One turn moves each row of this set onto another row. After a few examples, where does it send each row asked below?
J29: [ -9  12 -36  -2  19 -26  16   3   4 -32  -6   1]
J365: [ 16  26 -31 -34  18 -34  -1  -5  -6  -7 -18  16]
J551: [  6  16 -34 -18  32  -9  -1 -28  -1 -15  -1  25]
J868: [-48  13 -29 -29  16 -36  -6  -8   3   0  -1  24]
J46: [  6   5 -42   8  12 -29 -24 -17 -13  -9   2   0]
J746: [-46   1 -35  10   8 -13  -9 -18  -2  -1  -4  22]
J7: [ 11  -6 -31   1  21 -41   5   9   2   3   1  34]
J143: [-22  14 -11  -7  -1 -23  28  -5  -3 -11  -4   2]
J793: [-21  17 -35  -1  31 -23  -1  -8  25   8 -29   9]
J313: [-15  19 -25 -23   4   2 -19   9  -7   9 -21   9]
J429: [-15  34 -19   6  34 -47 -11  -1   3   3   5  29]
J759: [-21  25 -16  -1  10  -8  -7 -12 -20  -9  -3  52]
J606: [-20  35 -24   4  -6 -12  10  10   3   4   1  30]
J718: [-13   6 -38   2  -5 -22  -9 -29 -26   6  -5   2]
J346: [ -4  -1 -18 -29  34 -38 -14 -20  -9 -18 -10  18]
J528: [-31   4 -23 -10   8 -31 -15  23 -21  13  -8  19]
J768: [-13  19 -31  14  39 -13 -16   2 -27  -4 -24  16]
J639: [ -8  -7 -20  -8  15 -30  12   4 -21  19  10  29]

J768 turns into J429
J346 turns into J365
Now find these:
J46 turns into J7
J868 turns into J313
J606 turns into J746
J718 turns into J639

One turn moves each row of this set onto another row. After a few examples, where does it send each row asked below?
J64: [  6   1  20  22   7  12  23 -11 -18   2   5  12]
J504: [ 11 -23  15   3 -17  22   8  -1  -8 -12 -27 -12]
J669: [  9  13   8  16  14   4  24   2 -17   9  10  10]
J266: [  9  -3 -30  24  -6 -12  17  -7  -9  21   8   5]
J368: [ 20 -19   1  -3 -18  27   6   8  -4 -14 -25 -18]
J180: [ 11 -24   4   6 -40  19   5  -6  -5   5  20 -16]
J625: [ 18   0 -13 -12  -3   8  10  28  -1   0 -15 -18]
J597: [ 18  18  -8   8  14   7  23  14 -12   7  14   2]
J355: [ 22 -24 -28  28 -28  16  10 -21  -8  -1   0  -3]
J382: [ -3  -8  21   6   0  -2  16   6 -10   6 -21  -1]
J156: [  7 -17 -13  34 -16  -2  16 -25 -13  12   1   8]
J307: [ 13  -9  20  24  -4  26  19 -18 -18  -8   0   7]
J864: [  0   2   8  -1   5  -7  17  17  -6  10 -17  -4]
J318: [  1  -3  -1   2 -20  -5  11  10  -4  23  28 -12]
J784: [  9  -5 -10  -3 -24   2   9  15  -2  18  28 -17]
J977: [ 19  -2 -41  20 -10  -6  15  -2  -6  16   9  -1]
J641: [ 27 -18 -39  22 -24  14  10 -11  -6   1   4  -8]
J770: [ 16 -19  -7   0 -38  19   4   3  -2   6  23 -21]
J851: [ -4 -10   9   8 -22  -5  11   1  -6  22  25  -7]
J739: [ 25 -12   9  19 -12  38  15 -15 -16 -18   1  -1]
J39: [ -1 -12  -9  -3 -12   3  13 -19 -21 -36 -10   8]
J87: [ 37   5 -18   4  -4  33  14  10 -10 -12  11 -10]
J173: [  0 -18  24   8 -10  10  12  -3  -9  -4 -26  -4]
J216: [  3   5 -28 -13  -1  -7  14   1 -17 -25  -1   4]
J163: [ 30  14 -20   2   6  19  18  18 -10  -1  14  -5]
J127: [  6 -11 -17  -7 -15   9  10 -15 -19 -39  -8   2]
J47: [  9  -7 -26 -13 -13   6  11  -7 -17 -38  -6   0]
J772: [ 35  -7  -7  10 -13  42  13  -2 -12 -19   5  -9]
J347: [  9   5  -5  -7   4  -3  15  26  -3   8 -14 -11]
J874: [ 22  -9 -11  -9 -14  21   8  19  -2 -10 -19 -21]
J326: [  8   0 -30 -15  -8   0  12   0 -16 -31  -2   0]
J137: [ -4 -18  16  11 -28   2  10  -7  -8  17  21  -7]
J226: [ 15 -11 -12  -3 -31  12   5  12  -1  11  26 -20]
J755: [ -7  -7  -6  -2  -5  -6  15 -18 -22 -28  -8  12]
J724: [  5 -10 -19  31  -9 -11  18 -17 -11  19   4  10]
J474: [ 13 -24 -17  33 -24   9  12 -28 -13   3  -1   3]
J904: [ 26  -8 -45  18 -17   6  12  -3  -5   8   7  -7]
J182: [ -8  -1 -10  -4   1 -12  17 -11 -21 -23  -5  12]
J714: [  2 -23  13  11 -35  12   6  -9  -7  10  19 -11]
J16: [ -4   4 -19 -10   2 -12  16  -4 -20 -21  -2   9]

J864 turns into J874
J127 turns into J182
J641 turns into J156
Now find these:
J226 turns into J714
J739 turns into J669

